The same turns and mirrors carry the whole set onto itself, and each row onto the other rows of its family. Which rows share a family with each named row? Give them in list order.
These 32 rows form 4 families of 8 rows each.
q_367: [ 13   6  26  31 -17  -6 -18  17  -9   6]
q_18: [ 28  13  25  22 -19  -8 -15  19 -22  -7]
q_107: [ 25   5  -8  10 -11  34  -3  30  -6  12]
q_567: [ 28  14   8  22 -20  -9 -16  25 -32   4]
q_7: [-21  13  -2 -11   2  -2   8   4 -22  -5]
q_114: [ 28   4   8   8 -13 -21 -21  25 -30   5]
q_749: [  4   9  -5 -11   4  14  22  27  12 -17]
q_96: [ -5   8 -29  -3  11  15 -15  29  -6  -4]
q_115: [  1  23  18   2 -10 -18  14   9  -4 -20]
q_622: [  2  14 -13  -2  -6  14  11  20  19 -10]
q_120: [-12   7  -6   9   2  -2  19   4 -15  13]
q_740: [  3   3  35  -2  -6   2  -6  20 -39 -10]
q_344: [  5   9  -2 -21   5  14  18  27  12   2]
q_941: [ 13  13  19 -12  -5   7   4  19 -46  -3]
q_791: [  1  13 -25  15   9  -2 -11  40  -1   8]
q_377: [ 23   0  -9   0 -16  22 -13  30  -9  24]
q_453: [ 17  -5  15  14   1   2 -16  60 -12 -11]
q_83: [  0  10 -24   3   7  -1 -26  38   3  -2]
q_869: [ 11  12 -28 -14   7  10  -9  38 -18 -12]
q_629: [ 29   3   7  -9   6  20 -14  42 -32 -11]
q_110: [ 19  -9  22   2   4   9 -25  46 -11 -14]
q_645: [ 14  -4   7  24  -8  22 -15  25  14   7]
q_192: [  8  19  12   2  -5 -28  10  21 -16 -26]
q_833: [ -7   2  -1   8  -2   4   4  21  27 -11]
q_398: [-18  14  -9  -2  -2  -4   3   2 -13  12]
q_504: [ -8  13  19  15 -11 -23   0  14   4 -11]
q_187: [ 20   0   8   6   5  18 -32  44 -23  -8]
q_63: [ 29   4  -6  18 -15  25 -18  30   2   3]
q_621: [ 11  13  17 -14   7 -29   8  20  -9 -16]
q_982: [ -4  20 -15 -17  -3  -3   9  15 -32  -4]
q_556: [  5 -12  34   6  -6   2  14  22 -25  -5]
q_620: [  2  -3  39  -3  -5   5   3  11 -26   1]

Which other rows belong to the same family as q_629? q_367, q_941, q_869, q_645, q_833, q_504, q_982
Which other rows belong to the same family as q_187? q_18, q_7, q_96, q_115, q_622, q_740, q_63
Which other rows belong to the same family as q_398? q_107, q_567, q_749, q_83, q_110, q_192, q_620

The same turns and mirrors carry the whole set onto itself, and each row onto the other rows of its family. Which rows share a family with each named row? Give them in list order.
These 33 rows form 11 families of 3 rows each.
q_466: [-10  -2  12 -29 -15 -15  -4   1]
q_244: [  2 -23  -7   2  -8  26  24  16]
q_330: [  1  -9 -12  11  16 -13 -18  14]
q_694: [ -7  -9  11 -28 -22   6  -2  -7]
q_671: [-4 -9  0 16 -3 17 17 37]
q_898: [ -9   6  15 -17 -27  -8  15  19]
q_541: [ 11 -10   7 -13 -22 -14  -7 -13]
q_73: [ -5  18   5 -22 -19  -3   3   0]
q_916: [-13  -7  -8  27  -5  -6 -11  28]
q_510: [-11   7 -20   2   1 -21  -7  22]
q_255: [  1 -19 -28   2  -1 -17 -15  13]
q_864: [ -2 -14   4 -22 -36  -8   4   2]
q_311: [ -9   1 -33   2   6  -6   2  12]
q_217: [  9 -21 -18   9  13  -5 -10  -2]
q_123: [  3 -33  -4   7 -10  23  15  21]
q_968: [ 11 -23  18  10   8  18   1  24]
q_465: [-12  -6 -24  12  10   2 -18  12]
q_389: [  7   8 -15  11   8  -3 -18  21]
q_29: [-11  -2  12 -26 -13   5  10 -10]
q_507: [ -3   4 -16  11  -4  -4 -27   2]
q_849: [  9 -10   2  16 -22  20  12  30]
q_177: [-11 -19  24   0  -9   2  20  29]
q_578: [ -5 -18  13   7  -2  28  20  13]
q_702: [-29   3  -3 -11 -15 -17   6   3]
q_416: [ 7 -7 15  0  3 24 18 25]
q_60: [  4  -2   0 -16 -40  -9   0   3]
q_523: [ 10 -17 -22   0   7 -17 -11  19]
q_801: [ -1  -9 -18   3   1  -4 -31   5]
q_627: [  5  -2  11 -27 -18 -19  11  16]
q_277: [ -8   6  13 -14 -29 -11  -6  -5]
q_917: [  2 -19  20   7 -14  27   7  24]
q_101: [ 10 -24   7   7 -14  25  14  -3]
q_870: [  6 -29  11   4   3  27   0  19]

Which other rows belong to the same family as q_277? q_330, q_578
Which other rows belong to the same family as q_73? q_389, q_416
Which other rows belong to the same family as q_898? q_671, q_510
Which other rows belong to the same family as q_702? q_916, q_177
Which other rows belong to the same family as q_255? q_864, q_123
Which other rows belong to the same family as q_917? q_466, q_465
Which other rows belong to the same family as q_523? q_244, q_60
Which other rows belong to the same family as q_29? q_968, q_507

The same turns and mirrors carry the whole set onto itself, and each row onto the other rows of its family. Which rows share a family with each named row? Give them in list order.
These 28 rows form 7 families of 4 rows each.
q_280: [-11 -11 -12  -5   7 -20  -1 -31 -13  21  -3  18]
q_59: [ -9  -5  -7 -18  -8   1  -2 -11 -23 -33 -17 -10]
q_920: [-11  16  -2  18   3  -3  -2  -4  13  32   6  16]
q_12: [  1  -9 -12  -9  -2 -18  15 -27 -10  25   8   5]
q_776: [-17  16 -13   9 -10  29 -13   5   3 -20   7 -11]
q_306: [ -3 -16  -2  -9  -7  -1  -4 -13 -15 -34   5 -22]
q_289: [-23  -2   1 -18 -12   0  -6 -19 -24 -26   7 -17]
q_644: [ -4 -14  -7  -4   0 -26   9 -23 -12  22  -5  15]
q_16: [  9 -12  -9  -5  -3 -24  10 -19 -12  20   1  18]
q_10: [-19  13  -5   9 -10  26 -19  13  -5 -19   0 -12]
q_128: [-11  -5   2 -11 -12  -4 -17  -8 -26 -30 -19  -6]
q_536: [ 7 18 -6 12 -3  0 -6 -9 14 24 17 20]
q_58: [  6 -13   1  -5   1 -29   4 -14 -19  21  -6  12]
q_283: [ 5 16  0 21  1 -1 -1 -4 11 29  5 19]
q_963: [11 22 -8 14 13  1 -6 -2 -2 24 16 19]
q_981: [-3 13  0 22  0 -3 -8 -3  9 29 19 15]
q_33: [ 18 -11  -9  -2  -2 -23   4 -16 -12  18 -14  13]
q_149: [-19 -13   1 -10 -25  -2  -7 -10 -14 -28 -15  -9]
q_560: [-21  10 -11   2 -15  24 -25  12  -1 -15  12 -10]
q_496: [-14  18  -5  10  -3  25 -13  10  -4 -21   8 -20]
q_17: [-16  -6  -4 -16 -13   0 -10  -9 -27 -34  -4  -6]
q_301: [-25   7  -4   2 -14  17 -15  17  12 -20   1  -7]
q_297: [ -6  20   3   8  -7  13 -10  12   3 -22   5 -25]
q_599: [-14  22 -10  13   7  -4  -7  -4   5  35  -4  11]
q_939: [ 16  -3  -9   2   1 -16   3 -24 -28  20  -1  12]
q_703: [ -8  -6  -4 -12  -6   0  -3 -13 -28 -34  -3 -17]
q_268: [-1 18 -2 24 15 -9  2 -6 13 21 -2 13]
q_45: [-22   9  -5  15   5  15 -16  15  -4 -19  -4 -21]

Which other rows belong to the same family as q_536? q_128, q_33, q_560
Which other rows belong to the same family as q_268? q_12, q_289, q_45
Which other rows belong to the same family as q_280? q_306, q_297, q_599
Which other rows belong to the same family as q_58? q_59, q_776, q_981
Which other rows belong to the same family as q_644? q_920, q_496, q_703

